which system made each run:
Q67, seq 1 (11 x 20):
[[ -8  21   5 -25   6  -1  -5  23  25  -5 -14 -12   2  20   3  -1  16   5
  -17  15]
 [ -8  -4   2  -4  -9   7  20   7  21 -24  -5   2   2  40 -12   5  -8  11
    6  14]
 [ -1  -5  -4  37 -24  16  19   1   1 -11  17  -4  10  14  -6   6   3  -3
   10  15]
 [  1 -10   0  28 -26   1  18  11 -16   3   2  -1 -10 -13   5   0  19 -20
  -18  -3]
 [  9 -26  -2  -4   1 -15  23   1 -30   8 -16   5  -7  -8   1   0   2  -8
  -18 -21]
 [  6 -28 -10 -12  24 -15  -4 -14 -23   9  -9   5  18 -15  -6  15   1  10
   10 -10]
 [-11 -11   1  -6  21  -6 -39 -13   8   8   0   2   1 -29 -12  14   4   2
   18   2]
 [-10  14  15  -9  14  10 -30  -8  28  10   2  -4 -22 -15  -5  -6 -25 -11
    3   2]
 [  4  35   5  -9  10  20   0   4  17  13   3  -4  -6   7  16 -13 -35   5
  -10  11]
 [  8  30  -7 -11 -12  15  14  13  12   5   0  13   8  24  26  -7   3  27
   -5  21]
 [ 13   3   1  -2 -34  -2  11   1   6 -10   7  13  -4  37   7  -2  36  17
   11   6]]
Q703, seq 2 (11 x 20):
[[  0  10   5  15   0  13 -11   6  11 -21  -2 -12  10  -8   5  13  15 -25
   -8   2]
 [ 11  -8  10  16   0  -4   2   1  19  -3 -17 -21  -4 -15  -2   2  -1 -13
  -17 -17]
 [ 20 -21   8  -8  12 -11  10  -7   1  11 -16 -14  -6   5  -4   1 -11  15
  -13 -17]
 [ 11 -16   0 -16   9  -1   1  -5 -18  18  10  -2   5  22   0  10   7  26
   -1  11]
 [ -9  -4  -1   6  -8  14  -7   3 -19   9  29   8  -1  12  -2  14  19   1
    4  29]
 [-16  11   5  19 -12  22   1   7  -5  -7  17   7 -12  -7   4   7  -4 -35
   -7  13]
 [  4  18   7   2   1   5   8   1  12  -6 -13   7  -9 -25  18   0 -19 -33
  -22 -17]
 [ 24  -4   4 -21  11 -20   0 -13  17   8 -27   7   1 -16  16   2   1   2
   -9 -30]
 [ 23 -23  -2 -18   9 -20 -15 -19  -5  14  -6  -2   7  13 -10   8  22  20
   22 -12]
 [ -1 -10  -8   7   4   8 -20  -3 -27   8  19 -21   7  28 -27   3  17   2
   28  19]
 [-22  15   0  22  -3  36  -8  27 -17  -5   7 -21  -8  12  -9  -5  -6 -20
   -7  30]]
Q849, seq 3 (11 x 20):
[[ 16  -1 -11 -16  11 -14  11 -15 -28  18  12   8  15   1   9  -1  -4  11
    4  -9]
 [ -3  -4 -11  -7   6  -5 -23   4 -21  14  -4   7  10 -13  -1   9  33   3
   13   9]
 [ -7  -8   3   6   0  18 -26   1   3  -9 -21   1 -12  -1 -15   9   9 -22
   18   3]
 [  7  17   0  11   1  23   0   3   9 -15 -16 -14  -2  11  -4 -12 -30 -16
    6  -6]
 [  7  24  -3  -2  -4  -3  20  13  12   2 -14  -8   4  -1  18 -23 -17  18
  -19  -6]
 [  3 -12   5 -18  -5 -25   9  -2  13   6   0   9  -4  -2  10  -3  11  42
  -13  -5]
 [  1 -27  11  -4   3 -10 -18 -16 -10  -5  29  -2  -3  10 -11  14  23  22
    9   2]
 [ -6  -4   8  15   7  18 -23  -2 -25 -10  27 -15  -3  -2  -8  14  11 -28
   -1  10]
 [ -8  16   2  13   4  25   5   9  -2 -12  -9   6   0 -18  10  11 -16 -46
  -16   1]
 [ 10  19 -10   0  -4  -2  32   0  34   2 -24  20  16  -8  15  -1 -25 -12
    0  -8]
 [ 19   2 -10  -8  -7 -32  18  -7  30  34  -8  -1  11   9  -1 -11   2  32
   15  -3]]
Q798, seq 4 (11 x 20):
[[ -4  -8  -1 -18   0 -24   0  -5  14   2 -13  11  -6  -3  -7  -5   3   9
    8 -13]
 [ -1   1   1 -15   4 -12  -3  -9  14  11  -2  -4  -5  18 -17  -5  -6  -3
   19   0]
 [ -9  18  -6  -9   3   6  -7  10   4  17   0  -4  -4  13  -8  -8  -2 -10
   10  17]
 [-11  17  -3   1 -11  17   5  18   3  -1 -11   9 -10   4   6 -10  -8  -8
   -5  11]
 [  3   9  -2  14 -20   6  22   2  -1 -12   0  11  -4   1  12 -12 -13  -2
   -5  -6]
 [ 10   3  -4  10 -15 -14  13  -7 -17  -5  12  -1   1  -2   6 -18   1  11
    0 -15]
 [ -5 -12  -4  -5   2 -17  -7  -3 -26 -11   7  -8  -1   1 -10 -10  15  10
    6 -12]
 [-23 -11  -1  -8  13  -7 -16   0  -9 -19   4  -2   6  -1 -21   7   5  -6
   14   3]
 [-24   5  -1   2  11  -3 -11   1  21  -6   3   4   8 -20 -10   9  -8 -16
    7   9]
 [ -8  12   4   2   3  -6   5   3  32  16  -8   1  -4 -25   6  -3 -20  -3
  -12   0]
 [ 12   8   6 -14   1  -9  19   0  16  22  -6   0  -9   5  12 -13 -22  20
  -16  -5]]
Q973, seq 5 (11 x 20):
[[  1 -13  13 -10  11  20  -6   0  18 -25  -8   3   1  18   1  25  -2   8
   -5   8]
 [  9  14   8  21  -3  24 -13  -2   9 -11  13 -11   7  -7  15  12   8  -7
  -10  10]
 [ 15   2   7  14 -10  -1   8   5   2  15  -7  -7 -14 -18  11  -6   2 -15
  -22 -12]
 [ 17 -11  -2  -7   1  -9  33  -2  -2  10 -14   2   3  14   3   3 -11   1
  -12 -11]
 [  9  -5 -10  -4   0  -6  12  -1  -2   4   9   3  23  19   2  15  17  13
    6  13]
 [ -6 -11  -1   8 -10  -1 -15   4   0   7   6  -1  -3  -1 -11  11  32  -9
   11  12]
 [ -4 -12   2  11   1  14 -10   1 -11   2 -10  -5 -16  -4 -17   3  -8 -27
    7  -2]
 [  8   1  -7   5  16  15   3  -2 -17   5 -12  -3  10 -14   6  -1 -29  -4
   -1  -3]
 [  9  -3  -7  -2   5  -7   5  -4   7   9  -9  13  14 -20  16   2  -4  28
   -2  -2]
 [ 10 -15  10  -5  -9 -12  -6 -15  26   1   5   8  -7   5   1   8  14  21
    9  -5]
 [ 11  -2  17  -7   1   6 -19 -10   2   0  19 -16 -14  27  -8   8  13  -8
    3   0]]
Q67, seq 6 (11 x 20):
[[ -5   1   6 -17  15   5 -16   2   1 -21  10  -3   9   9   7  13  11  21
  -10   9]
 [ -9  -2  15  -1  -1   3  -6  -8  24 -24  21   3   0   8  -2  18   4  -1
   -3   5]
 [  6   9  10  15  -6   2  12  -7  23  -3  18  -9   2   3   2   9  -8 -21
  -12  -1]
 [  8   7  -4   5  -3  -3  25  12   8  14  -7  -8  10   3   6   2   2 -13
  -20   4]
 [  3 -14 -10  -7  -3  -8  20  11   1  14 -20   7   7  10  -4   5  11   7
   -1   5]
 [  0 -24  -5   5  -6   0  -2  -5  -4   8  -7   5  -2  10 -19   5   9   7
   23   6]
 [ -4 -10   1  15  -3  12 -18  -5 -13   4   4  -5 -12  -7 -15   1   0 -16
   14   1]
 [ -3   6   3   2   6  16  -7   3 -18  -1  -5   0 -12 -17   5  -5 -17 -19
  -10  -6]
 [  6   7  -3 -10   9   5   5  -2  -6  -3 -11  17   4 -16  23   0 -18  10
  -12  -8]
 [ 13   1  -1  -9   2  -8  -5 -11  12   4  -1  10  10  -7  16   3   7  30
    5  -2]
 [ 10   0  11  -7  -2  -9 -22  -8  17   8  12 -14  -6  12  -6   0  20  12
    6   0]]
Q703, seq 7 (11 x 20):
[[  8  -5  -1  -6   0 -14  -3 -14 -13  -1   9   6   3  -6   3   2  13 -12
    5 -17]
 [ -3  -1  -8  -6  11  -9  -9   0 -18   1  -1  -8  11  -2 -11   3  12 -18
    8  -5]
 [ -6  -1  -7   1  14   9  -8  11  -3   0 -17 -12  10   1 -12   9   3 -14
    2   9]
 [  3  -3   2  14   3  18  -1  10  19   3 -19 -10   3   1  -3   9  -8   0
   -4  11]
 [ 14  -8  10  13  -5  13   4  -4  17   9  -5  -5 -11   0   6   1 -14  16
   -8   0]
 [ 14  -5  11  -4  -5   1   0 -12  -8   9  15   5 -16   5  10  -6  -9  21
   -6  -6]
 [ -3   2   3 -17  -2  -4  -7  -8 -24  -2  26  12  -8   8   8  -1  11   5
    0   0]
 [-14  10  -2  -7  -3  -2  -8   3 -14 -17  15  11   4   1   2   7  21 -25
    2   4]
 [ -8   7  -3   8   0  -4   0   7   9 -14 -11  -3   9 -13  -5   7  11 -38
   -4  -5]
 [ 11  -5  -3   7   7  -8   8   3  19   3 -32 -17   8 -11  -7   1  -7 -16
   -7 -15]
 [ 21 -18  -2  -4  11  -5   5  -4   8  22 -26 -14   3   5  -6   0 -10  23
    1  -6]]
Q662, seq 8 (11 x 20):
[[ 17  14   3   0   8   3  -1 -12   6 -11  14  -8  18  -2  20   0 -12  24
   -9  -6]
 [  7  -1  12 -17   8 -20 -10  -6  16   1  11  -8   3  -2   7   9  21  13
  -15  -6]
 [ -2 -13  13 -21  10  -1  -3  -6   5  -6   5   7  -9  16  -4  21   7 -17
   -7  -1]
 [  1   8  -1   2   5  17   4   4  -6   0  10  -5   8  17  -2  14   3 -31
   -1  14]
 [  4  10  -5  21 -11   4  11  17   5   9 -10 -15   7  -3   0  -2  12 -17
  -11   7]
 [ 11 -11  -6   9 -13  -4  22   8   3   6 -29  -4  -5   0  -2  -9  -4   4
   -8 -10]
 [ 15 -14 -11  -4   0  -2  10  -6 -19   4 -12   2   6  13   0  -6  -4  27
   13  -7]
 [  2 -14  -3  -2   0   1 -20  -9 -18   7  13   5  -2   2  -4   2  17  23
   18   7]
 [-10 -12  12  10  -3  14 -26  -8 -10   2  20   8 -19 -16  -2  10   3  -7
    2   7]
 [ -6  11   7  12   7  16  -4  -2  -4  -7   9   3  -4 -26  14   6 -20 -21
  -16  -2]
 [  7  21  -4  -1  10  -3   7   3  16  -6 -16   0  19 -22  21  -1 -12  -5
  -18 -11]]
Q662, seq 9 (11 x 20):
[[-10  -3  -5   2  -3 -20  15   8  28  -3 -14  11  17 -23   8   9   8  11
  -10   0]
 [ 10 -13   2  -9   1 -13  13 -19  31   8  -6  11   3  13  -9  10 -14   6
   17  -8]
 [ 10   8   0 -16  12  -5 -11 -14  -4  29  18 -12  -1  25 -11  -2  -2  -6
   16   4]
 [-17  11   1 -13  -1   4 -17  17 -16  21   7  -1 -20   6  -6  -6  18 -19
   -3  18]
 [-18   8  -2   9 -19  21  11  20 -10 -14 -13  19 -16  -4   8  -5  -3 -22
  -10   8]
 [ 10  13 -11  26 -23   5  27   1   5 -21 -11   5  16  -5  15 -14 -12   2
    3 -12]
 [ 21  -7  -6   7  -8 -31   6 -13   7  -4  -5 -15  13  -4  -1 -18   7  28
    9 -28]
 [ -2 -30   6 -23  17 -24 -20 -15 -14   1   3  -9  -9  10 -23   0   9  19
   13 -15]
 [-26 -14   4 -11  23  18 -30  -1 -24  -5  20   2  -6   6 -18  19  -1  -8
   13  21]
 [-27  15   3  25   0  32 -11  15   6  -1  17   1   0 -23   3  14 -11 -21
   -9  33]
 [  0  20   3  25 -10   7  27  11  35   6 -11   0   1 -33  22  -7 -27  -7
  -29  -1]]
Q973, seq 10 (11 x 20):
[[ 15  10   4 -10  11  19 -18 -14  -7 -16  12   6  10  16  13  15   5  -1
    9   2]
 [  9  15   2  -1   1   1 -24   5  -3  -2  -7  -7   2 -18  14  -1  26 -15
  -10  -8]
 [  6  -3   2  -1   1  -7   6   7  13  -8 -32 -10  -3  -3  -3  -4  -2 -15
  -10 -18]
 [ 11   2  -8   9   4  -2  20   3  11  -8 -10 -19  23  14  -4   1 -11   9
   -1   0]
 [ -1  -6  -4  15  -8  -6   6  10   5  12   8 -14  10   2  -4  -1  14  25
   -4  17]
 [-11 -25   8  10 -13   4   2   6  -5   7   7   3 -21   5 -14   4   8   5
   -4  11]
 [ -4 -13   6   4   2  21   3  -6 -22  -4  14  11 -11   6  -1  12 -15 -12
   -2   5]
 [  4   5  -4  -1   8   8  -2  -8 -20   2   9  19   7 -23  19  10  -5  -9
   -5  -3]
 [ 11   0  -2 -10   4 -16  -1 -14  10   6  -9  19   5 -23  13   7   4  -8
    2 -18]
 [ 16   2   0 -13   7 -18  -5 -15  28   4  -6  -5   9  11  -6   5   4  -6
   15 -13]
 [  6  12   1  -9  10  -1 -15   3  12  13  -2 -28   5  22 -12  -4  12  -1
    8   8]]
Q849, seq 11 (11 x 20):
[[  0   6   5  15 -15  -7  -4   6   8   4 -13  -2 -15 -29   6 -10   9 -21
  -12 -15]
 [ 10  -7   5 -12  14 -13   6 -20  16  -4 -13   6   0  -9   1   2 -24  -2
    0 -26]
 [  2  11  -9 -10  19 -12  -9  -6   6  10   8 -14  25  -1  -2  -1  -5  22
   11   5]
 [-19  -2   5  -6   5   1 -22  14  10  16   3  -8  -8  -4 -10   4  15   9
   -3  23]
 [-15  -7  12  -7  -1  20  -4   4   3  -9   4   8 -24  20 -10   7 -12 -11
    0  12]
 [  2  18  -3   3 -10  16  20   3 -10 -16  13   8   3  22  10  -5 -15  -9
   -2   5]
 [  8  14  -7   4 -23 -15  24   7   0   2   0  11   4  -2  18 -10  18  -2
  -11  -7]
 [ 13 -20   1  -4  -9 -29   9 -11   2   4  -7   6  -2  -4  -3   2  21   1
    3 -22]
 [  8 -20  -3   3  17 -14 -14 -13 -18  -1   2 -20  12  -2 -20   6   7  -2
   14 -12]
 [-14  -2  -5  11  23  12 -21  12 -16  -2  -7 -22   9 -19 -12   5  -6 -11
   -1   8]
 [-21   6   0   8   6  24  -4  13  17  -9 -20   8  -4 -17   1   3 -28  -2
   -4  13]]
Q798, seq 12 (11 x 20):
[[ 16  -9   0  -7  11 -14   0   1   6 -19 -29  -9  18 -15  13   1  12  25
  -16 -22]
 [ 14 -23   8  -5   5 -12  -7 -12  26 -12  -6 -17   9  22 -13  11  11  34
   12  -4]
 [ -2  -8  11   3   6   5 -23  -2  17  21  22 -22  -5  24 -23  13  15   2
   10  26]
 [-19   3  11   4   5  27  -7  23   1  21   8  -3 -18   2  -4  17   2 -29
  -20  33]
 [ -1   7   1   9  -5  26  32  10  -3   0  -5  24  -1 -12  26  15 -22 -21
  -29   9]
 [ 33   0  -9  15 -18  -5  33 -16  -6   3  -4  23  13 -16  34  -1  -6  15
   -9 -20]
 [ 37 -23  -2  -4  -9 -23  -4 -23 -23   7  -3  -2  -2   2   3 -12  23  28
   14 -31]
 [  3 -26   2 -17  17  -7 -38 -11 -27  -7  -4 -21  -4  26 -32   5  24  -2
   27  -9]
 [-27   4  -2  -2  27  22 -35  10   4 -15  -5 -16  12   5 -27  24   5 -36
   19  25]
 [-22  23   0  25   5  28  -2  20  42  -5 -18   0  10 -36   8  15 -21 -29
  -14  23]
 [ 17  11  11  25 -14   3  36   3  41  14 -14  -1  -7 -30  29 -12 -38  22
  -36 -10]]
Q192, seq 13 (11 x 20):
[[ 19   8   8  -9  14  25  -2  -3 -25  -1  -9   1 -13   1  21  -5 -25  -5
  -18 -14]
 [  9  10   0  -7  16  10   3   8 -18 -11   1  -3  18  -7  28   8   2  19
  -29   3]
 [  8 -15  15   6   7   1  -4  -3  15 -21   5  -9  10  -8  11  23  15  18
  -23  -2]
 [ 12 -26  14  20   9   9   4 -15   8  -5   6 -12  -1   0  -9  22 -15  -9
   -8  -7]
 [  0 -11   0   9  15  13  10   3 -12  26   3  -8   0  -7  -4  12 -23 -15
  -13  10]
 [ -8  -5  -5 -10  10   7   5  13  -1  23 -14  17   4 -13  10  16   0   5
  -12  19]
 [ 13  -9  -3  -2  -4   7  -5 -10  14   6 -10  25   7  -5  13  19  14  13
   11   6]
 [ 31  -7   5  12  -7   6 -11 -21   0  15   8  -3  -2   4   5   8  12  -3
   13  -8]
 [ 16   3   9  -7   3   6  -8  -2 -18  21   3 -12 -19  10   4  -3   5 -20
  -10  -6]
 [ -1   7   1 -21  10  14  -2  14 -19  -9 -16   4  -7   9  12   1   3 -11
  -18   1]
 [  4   4  -4   5   3  14  -4   7  -2 -30 -15   1  20  -5  16   9  11   8
   -7   0]]
Q192, seq 14 (11 x 20):
[[  8   7  -4   5   1   2 -13  -7  -7 -12  -7 -18   3  11 -13 -12   0 -17
   18 -14]
 [ -6  17  -3   0   7   5  -9  13  -5   0  -7 -22  -3   0  -6 -21 -10  -4
   -4   1]
 [-16   9   0  -8   1   3   0  14  10 -12 -12   2  -4  -4   4 -13 -14  21
   -7   5]
 [ -3  -3   1   4  -6  -2   5  -7   7 -16  11   7   6  -1   5  -2 -11  29
    7   1]
 [  0  -7   7  12  -6 -11   4 -13   2   3  32  -5  -1  -3  -4   0   0  10
    1  -1]
 [-12  -5   8  -8   1 -13   5  -5  -5  11  21   1 -13  -1  -9   3  -3 -19
   -8  -2]
 [-12   5  -6 -13   5  -5   9   4  -3   0  -2  17   5  -1   0   8  -1 -27
    1   3]
 [  2  13 -13   2  -3  -4   4   5  13  -1 -13   6  20  -5   3   5  12 -12
   10   4]
 [ 15   4  -2  10 -10  -4  -1   0  23   8 -17 -11   3   6  -5  -6  11   2
    9  -5]
 [ 10  -4   2  -2  -6   4   4   0  -2  10 -10 -13 -14  24 -10 -16  -7   9
    6  -2]
 [-10   0  -1 -10   1  10  -3  10 -23  -1   5  -2  -9  20  -4  -9  -4  15
   -1  11]]

runs to name:
seq 15 (2 x 20):
[[ 12  -1 -11  13  -2   1  10  -3  -1  12 -15  -1  13 -10   3  -3 -12   5
    9  -5]
 [  7  -5  -5   2  -1  -4  -6  -2   3  22 -11  -2  -1 -14   0  -8  -3  19
    5   0]]
 | Q849
seq 16 (2 x 20):
[[ -5  12  18   6  -1  17 -26   4  32  12  13  -4 -15 -17  15   4   3  21
  -13  20]
 [  6  11  25 -12  -3   7   8  -3  22   1  10  10 -27  -1  22   0 -20  -2
  -33  -7]]
 | Q662
seq 17 (2 x 20):
[[  9  14  -8   1  -1  -2  -1  -8  -5  12  19   4  16   1  11   4   7   0
   10   7]
 [ -1   0  -2  -9  -8 -12 -10   1   2  19  -8   5 -11  -5  -4  -5  19  -6
    6  -2]]
 | Q973
seq 18 (2 x 20):
[[ -7 -29  13  -3 -14  -7  15   1  25 -32 -12   5 -13  20 -11   5   3  31
   -5  -6]
 [  9 -24   8  34  -3   3   8 -14  -5  -2  32 -26   7  13 -18  12  -6  10
    3   5]]
 | Q67
seq 19 (2 x 20):
[[  5 -13 -10  -9  19 -27  -5 -14  -4   1 -15  -6  15 -13 -17   3   1 -14
   15 -24]
 [-13  -2  -7  -1  24 -10 -24   0  13   7 -17 -18  11 -21 -21  -1 -11  -3
   17  -1]]
 | Q67
seq 20 (2 x 20):
[[ 18   7  -6   9  -2   0   4 -14   3  -8  -8 -12   9  10  -8 -13 -17  -9
   21 -18]
 [  4  14  -6   0   7 -14  -3   9  -6  14  -9 -24   5 -12   2 -23  -2  13
   -9  -8]]
 | Q849
seq 21 (2 x 20):
[[ 14   7   2 -21  27   5  15   0 -18  -9   9 -11  23  28  10  19  -5 -17
  -22   0]
 [  5  -1  -1   3   2   0  -2  16   3  20  -2  -5  15 -12  14  23  39  -4
  -22  17]]
 | Q703
seq 22 (2 x 20):
[[ 18  17   5  10  -9  13   2 -17  -4 -16  36   5  14  15  18  16  12 -18
    0   1]
 [ 12   5   7  19  -8 -17  -1  -1   5   1   9 -23   5 -15   1   3  27 -33
  -18 -15]]
 | Q662
seq 23 (2 x 20):
[[ 17  27   5 -17   1   6 -20  -6  -1  24  -6   8 -18  -9  21 -13   1 -17
   -3 -10]
 [ 15  17   3 -40  14  -2 -15  -6   9   1 -18  12   0  14  12   3   8  -7
    2 -10]]
 | Q849
seq 24 (2 x 20):
[[  2  -6   6 -12  14  -7 -19   7   5  20  -9 -10  -3 -12   2   6  17  14
  -12   5]
 [ -3 -11  11 -16   4  19  -6   2   5   1 -11  18 -18   9   4  16  -4  -3
   -5   8]]
 | Q662
seq 25 (2 x 20):
[[  7   0  -9  -1  -2  12  11   4 -16  10   5  12  14  10  12  12   9   5
    0  16]
 [  9  -7  -4  11 -17   9   0   2  -4   9 -10  12  -4   2   5   8  22  -7
    6   6]]
 | Q849
seq 26 (2 x 20):
[[ 11   1   2  -3 -23 -26  -8 -10  16  16   4  -2 -17   5  -6 -29  14  32
   18 -12]
 [ -9  -3  -6 -12 -14 -10   2  -3 -27  -8  14   0 -14  32 -19 -27   2  11
   24  -4]]
 | Q703
seq 27 (2 x 20):
[[ -6  18   1   1  -8  -5  -6   9  13  -7 -16   1  -9 -21   7 -21  -5  -1
   -5 -12]
 [  9   6  -3  -5  -3 -13  15  -6   7  -9  -8   1   5   0   7 -18 -16  21
    1 -18]]
 | Q192
seq 28 (2 x 20):
[[ 13  -3   4  -2   2   1  10   2  -4   8  -3  -6   1   9   4  12   8 -25
  -18  -3]
 [  8   1  -9   1   5   2  16   7   0  10 -14  -1  16   4   3  12   8 -17
   -6   6]]
 | Q973
